In the rows, 128 means zero.
Turns in one plane each, and the order they were made in; the first pair answered:
turn K:
[120 156 107 143 130 175 127 119 119 119 111 105 121 149 145 127] |-> [126 144 132  84 114 136 157 130 114  99 128  94 126 119 120 122]
[108 114 113 142 145 121 115 134 103 126 148 130 105 119 150 131] |-> [111 112 120 127 142 113 124 135 101 123 154 126 107 111 144 128]
[124 150 126 115 128 137 127 147 122 111 126 131 135 126 122 117] |-> [125 139 138 115 120 129 132 146 134 115 124 139 143 119 116 114]
[109 113 141 191 101 176 138 150 121 155  81 118 138 119 115 137] |-> [116 146 122 145 108 196 143 157  92 132 102  79 114 134 132 133]
turn S:
[120 111 128 153 115 153 115 121 126 119 136 126 148 113 158 139] |-> [119 111 133 150 134 142 104 123 130 127 141 148 159 113 148 129]
[124 124 122 124 105 133 144 133 126 120 126 101 142 123 138 131] |-> [119 116 127 146 109 132 134 130 138 137 119 120 153 120 134 133]
[128 133 110 180 139 142 103 108 132 136 112 135 133 144 142 135] |-> [128 143 119 147 167 125  95 112 128 134 123 158 140 141 128 116]
[135 115 124 160  80 138 146 120 123 141 119 117 134 103 129 155] |-> [131 115 138 160 115 114 125 122 136 153 122 160 152 100 113 138]
turn U:
[145 135 140 126  95 112 150 152 131 122 112 117 106 131 129 151] |-> [139 124 148 150 108 113 140 147 147 139 101 145 124 129 124 148]
[110 134 103 147 126 153 109 109 126 138 138 132 122 127 154 139] |-> [113 132 104 131 114 150 121 112 118 128 140 115 114 125 157 142]
[134 111 153 131 114 106 139 130 143 132 119 133 146 111 105 131] |-> [130 135 141 140 154 122 113 129 138 141 117 155 149 130 116 120]
[120 139 127 105 129 122 124 145 114 120 126  92 118 131 131 149] |-> [120 115 141 126 111 108 132 141 128 127 118 100 132 115 121 155]

(2 to 4 turns a pair)
[119 152 145 151 181 125 123 128 134 117 116 169 139 139 124 108] |-> [131 160 137  93 144 126 162 139 109  85 139 106 110 137 131 115]
K U
[133 151 132  70 149 105 128 139 107 106 150 119 125 120 104 116] |-> [135 116 142  96  89 102 158 136 118 108 135  93 127 102 100 139]
U S
[133  99 132 155 100  89 145 126 132 107 118 148 122  92  97 154] |-> [138 153  88 146 119 145 129 131  99  94 125 107  89 132 137 153]
K K
[145 119 133 101  93 122 163 138 116 113 154 103 121 115 113 133] |-> [131 106 135 181 113 140 129 121 145 151 124 153 147 122 115 133]
S U
[122 134 111 163 145 150 116 130 133 135 112 149 127 138 147 123] |-> [128 152 119  96 157 130 123 141 114 112 140 140 120 131 138 108]
S K
[132 138 102 158 120 179 112 108 128 128 124 112 107 156 157 138] |-> [133 152  98 134 136 176 112 112 116 121 133 107 100 158 156 132]
S U
[116  93 144 172 104 122 131 109 140 148 110 152 160 122 114 127] |-> [123 136 104 148 104 170 130 117 105 122 119  93 123 152 150 133]
K U
[135 170 124 106 207 135 102 125  99 128 162 155 139 154 136 106] |-> [136  88 162  90  89  86 181 125 122 110 162 104 142  98 109 135]
U U
[137 161 100 150 107 185 124 118 101 122 126  63 100 150 159 149] |-> [126 102 137 208  81 151 129 107 148 151  98 106 137 119 131 161]
U U
[107 125 167  92 169 105 117 154 140 139 122 198 144 113 111 105] |-> [123 156 125  52 126 155 149 164  97  98 132 104  93 135 151 125]
U S
[136 156 115  85 197 119 110 128 125 122 157 165 117 126 148 100] |-> [136 120 145  84 174  83 130 129 141 127 157 181 134 102 122 102]
K K U K
[145 110  99 145  69 137 156 113 115 118 138  77 105 148 130 135] |-> [144 136  85 137  94 151 140 117  99 117 144  78  98 162 141 131]
U U U U
[124 132 150 111 141 109  94 161 127 150 122 189 146 125 112  91] |-> [125  93 158 108  67  99 137 161 131 138 120 142 136 103 108 115]
K S U U
[130  97 129 118  57 139 179 122 133 115 108  65 104 142 140 169] |-> [114  87 156 185 128 121 120 107 176 169  84 176 155 139 112 148]
K K S
[118  85 142 184  69 138 142 112 155 133 101 122 135 128 125 148] |-> [118 146 137 148 183 130  86 118 138 138 126 189 146 151 119 101]
U S
[124 133 136  91 189  96 127 128 123 146 134 188 133 120  96  88] |-> [126 163 109 102 205 132 112 130 108 146 128 172 119 144 119  89]
K K
[120 186 116  82 193 157  93 138 106 120 162 147 121 147 123 113] |-> [111 167 130 122 199 144  80 130 132 145 145 187 148 142 107 115]
U U U U
[140 152 125  97 159 129 125 119 112 129 145 147 135 146 130 113] |-> [136 131 113 163 119 157 135 106 128 144 119 133 131 148 143 138]
S U U K
